(in the rows, 128 means zero)
Turns, then the turns between two rows, first turn first; the first pair answered
E (before -> after):
[162 132  77 106 131  95 150 122  84 143  98 143 159 147 145 163 109 116
 152 185 110 159 144 130 153 114 103 101 130 118  81  97 148 131 122  99
 120 114 110 139  97 139] -> [168 138 125  77 135 103 140 107 120 131  83 115 142 114 152 147 128  95
 144 182 109 169 145 127 161 139 115 139 103 119  74 140 129 128 108 150
 140 122 110 183 111 114]
[162 138 165  64 140 108 145  89 135 109 148  85 105 115 142 119 151  98
 127 147 101 145 147 136 149 124 117 119 111 150  95 125 130 112  99 155
 112 145 112 196 131 116] -> [121  94 180 118 138 154  92 115 162 100 137  90 130  97 127  97 166 123
 137 126 137 139 138 132 152 158 140 179 113 108 147 158 133 130 108 181
 155 141 137 159 149 117]
[124 115  79 156 136 116 129 158 158 143 118 196  75  85 181  87 103 141
  75 129  90 106 103 131  93 155 178 131  92  80 151 130 132 149 180 154
 156 122 120 109 139 135] -> [133 126  62 156 138 104 140 161 135 147 125 209  72 101 178  96  98 148
  72 132  88 105 107 137  89 136 168 106  97  85 146 107 135 147 181 131
 142 117 114 101 129 141]
[135 145 120 112 126 118 141 122 113 138 133 127 130 132 138 116 120 105
 115 123 114 109 126 125 103 123 129 117 121 135 110 108 121 132 127 140
 122 122 122 147 120 133] -> [124 140 133 118 132 127 125 123 127 133 124 119 129 118 138 106 127 105
 118 121 119 113 128 122 101 136 139 141 115 124 118 128 115 131 125 159
 135 122 123 146 130 130]
N (before -> after):
[127  75 129 157  43 125 140 141  97 147 116 136 180 141 183 144 129 123
 119 157  82 102 142 134 113 165  97 161 126 103 160 150 137 132 147 114
 119 140 122 152 101 141] -> [129  67 141 145  46 124 130 131 100 138 115 133 182 139 185 147 135 121
 120 166  82 110 139 123 122 166  99 165 124 101 150 157 136 119 140 120
 125 143 123 162 100 138]
[135 144 113 129 108 118 138 128  96 164 126 114 144 104 125 128 131 100
  68 126 115 132 115 155 109 133 145 115 138 115  90 136 115 139 142 143
 104 118 117 158  98 163] -> [124 138 129 133 107 133 124 129 114 158 118 107 147  92 118 114 140 101
  71 120 124 131 113 151 112 147 154 141 131 104 105 153 109 145 137 160
 123 117 120 161 105 159]
[ 89  95 113 170 121 142 109 136 118 101 133 157 177 149 113 136 127 157
 141 118 148 119 122 115 151 123 133 134 145 114 154 110 151 123 134 104
 139 135 162  71 116 148] -> [ 96  84 131 148 118 129  99 118 123  88 135 158 177 150 113 144 141 153
 145 138 156 123 124 104 172 125 131 141 140 118 136 122 150 106 120 114
 144 138 166  85 114 141]
[176 191 116 115 123  94 140 126 140 137 127 139 118 129 139 134 137 102
 141 129  86 112 141 118 108 136 127 115 129 143 116 101 129 158 114 100
 116 118 101 150 106 130] -> [154 179 124 149 126 125 120 150 166 140 116 128 123 108 133 105 138 114
 142 105  96 107 137 123  95 161 147 156 125 121 149 124 121 183 122 131
 139 117 110 138 119 124]
L (before -> after):
[105 122  74 188 134 141 145 168 101 144 132 155 147 169 115 132 105 161
 133 115 122 109 120 150 110 115 122  99 167 106 166  77 155 150 149  94
 109 118 125  73 127 168] -> [ 99  97  88 191 131 146 122 162 109 128 133 168 157 167 108 134 121 166
 138 125 140 117 121 133 128 114 128 113 172 100 169  86 163 133 145  94
 126 116 138  60 129 167]
[130 162 120 143 141 143 154 146 126 139 132 106 115 114 121 109 120 112
 113 101 100 122 123 158  93 133 120 129 123 121 154 127 114 176 149 153
 127 133 113 136 125 121] -> [139 160 102 129 136 115 170 141  99 134 142 123 124 142 126 133 113 120
 112 119 101 124 128 153 106 103 104  86 142 139 132  92 126 153 146 114
 108 126 113 124 109 132]
[117 121 156 136 159 136 134 114 102 106 170  97 117 134 115 118 130 123
 136 132 127 119 130 115 165 116  95 160 158 117 167 184 153 121 164 146
 117  93 142 114 111  82] -> [118 136 156 136 161 137 146 118 102 117 167  88 108 129 116 111 120 119
 134 123 123 117 127 127 152 123  94 158 154 119 169 182 148 138 169 152
 111  94 133 120 113  81]
[121  91 122 142 120 138 122 173 123 161 132 161 159 137 108 122 134 162
 146 126 141 122 120 129 165 131 127 125 132 142 139 124 170 108 130  79
 115 141 133  95 117 143] -> [110  94 133 150 122 157 112 183 138 161 124 151 158 123 107 106 139 158
 145 119 142 122 117 128 162 148 136 150 124 132 151 144 162 119 129 102
 128 146 136 101 129 139]
J (before -> after):
[137 135 152  89 132 107 122 100 149 116 131 126 123 120 135 138 150 106
 130 150 134 148 137 109 147 135 131 131 107 141 103 156 109 102 111 148
 135 136 131 159 122 114] -> [125 143 151 107 133 122 120 115 163 118 123 114 118 107 133 121 146 103
 126 138 131 145 133 111 136 150 138 149 105 132 120 166 104 121 115 165
 145 137 127 157 133 113]
[167 143  75 133 103  92 117  78  99 169 153 123 100 121 102 111 128 109
 109  89 156 177  89 153  86 103  87  99  93 156 106 102 113 121 141  89
  36 158 139 223 154 114] -> [151 148  77 152 109 118 110  98 122 179 146 103  97 100 102  87 127 109
 107  63 153 172  83 159  64 129  96 129  85 143 136 120 105 151 146 124
  47 160 130 224 168 111]
[113 145 105 130 106 130 103 135 146  95  89 127 130 100 112 146 147 136
 205 159 151 176 138 133  88 139 137 139 136 114 139 123 117  95 122 131
  96 165  96 133  85 116] -> [115 145 106 128 106 124 103 134 148 101  87 128 128 101 111 146 150 137
 205 161 149 179 137 130  89 140 136 136 139 118 137 120 113  92 123 134
  93 166  97 136  87 117]
[111  78 120  97 105 174 115 158 146 131  88 122 144  74 111 133 138 121
 125  93 117 146 131  81 135 132 136 145 120 154 136 127 120 126  93  97
 140  98 128  91  97 131] -> [118  75 123  90 103 162 117 151 143 126  90 128 144  80 112 143 138 126
 126 102 116 152 135  78 142 120 132 131 126 161 126 119 125 113  87  85
 133  96 128  93  89 132]
S (before -> after):
[141 143 122 128 112  97 126 131 117 142  87 160 106 144 130 126 114  99
 119 119  89 119 131 125 119 187 127 115 130 171 123 119 176 115 109  73
 127 122  71  61  92 178] -> [136 156 123 142 115 113 126 141 130 151  83 145 101 128 132 111 110  94
 115 101  88 113 128 132 105 201 130 127 117 164 143 133 167 137 117  91
 130 123  67  64  98 174]
[149 105 177 154 136 175  93 136 167 138 118 112 133  99 118  98 134 123
 126 135 158 117 124 129 117 168 145 177 142 111 167 185  95 155 141 181
 177 139 115 132 158 107] -> [184  97 194  82 130 126 101  83 151 113 128 128 130 119 127 142 148 110
 131 177 156 134 133 111 159 136 134 138 141 141 102 173  99  93 115 152
 163 139 115 166 142 104]
[137 151 111 124 131 138 144 136 126 126 127 107 120 132 126 135 134 142
 119 129 115 124 113 131  95 123 118 127 114 133 108 133 121 137 132 119
 114 132 124 142 119 120] -> [139 145 106 125 130 130 141 131 123 122 131 118 128 146 124 140 134 148
 121 134 114 125 116 128 101 116 117 116 118 133 101 127 123 132 132 109
 113 131 129 134 114 121]
Then:
Between the rows of a pair lie 2 to 3 turns.
[132 176 141  88 144  93 176 140 117 185 115 106 147 142 143 160 122 117
 100 130  75 122 151 146 139  88 112 120 120 165 117 130 129 118 171 136
  85 187  91 190 136 119] -> [ 86  91 186 129 133 135  96 144 159 148 110 127 185 125 116 147 155 148
 119 136 132 127 146 115 181 116 145 204 132 116 159 176 138  94 165 161
 145 175 140 146 156 121] -> L then E then E
[139 159 133  80 143  99 152 107 132 129 123 135  95 115 133 137 162 122
 129 151 100 139 142 138 147 116 120  90  94 167  99 128 111 112 142 118
 115 126 100 156 124 107] -> [ 97  89 144 142 136 135  93 129 150 105 127 162 137 112 109 129 176 157
 146 143 146 136 137 120 170 130 144 144 113 121 143 152 129 106 146 119
 159 110 136  97 135 123] -> L then E then E
[128 133 114 113 146 107 135 114 105 129 134 162 157 156 128 181 117 124
 153 178 134 139 129 147 149  83 117  96 131 134  99  99 141  92 119  64
 125 113 142 113 124 128] -> [ 83 111 141 165 149 163  94 149 152 134 119 137 163 109 116 128 130 135
 156 141 152 135 115 149 141 137 142 182 117  91 158 158 123 132 128 132
 174 116 157  96 154 114] -> L then S
[153 180 163  77 110 100 123  88 158 127 109  91  94 130 165 109 102 107
 139 169 127 135 139 134 105  90 111  77 115 157  56 121 147 143 118 137
 139 138  76 189 131 118] -> [ 88 105 153 187 108 164  52 140 180 117 107 124 149 129 131  84 112 162
 158 137 183 121 129 127 105 115 142 149 146  90 137 135 169 168 138 140
 194 123 121  91 142 144] -> E then E
[185 188 119 126 137 148 162 154 116 189 130  86  89  88 116  77 124 148
 110  93  78  88 107 194  95 144 124 131  83 125 134 113 130 205 163 178
 130 148 107 170 129 108] -> [157 160  91 179 138 167 141 180 105 196 133 118 117 107  95  82 115 178
 120  81 101  79 105 195  93 141 125 137 109  97 165  98 149 214 175 154
 140 137 124 115 125 130] -> E then E
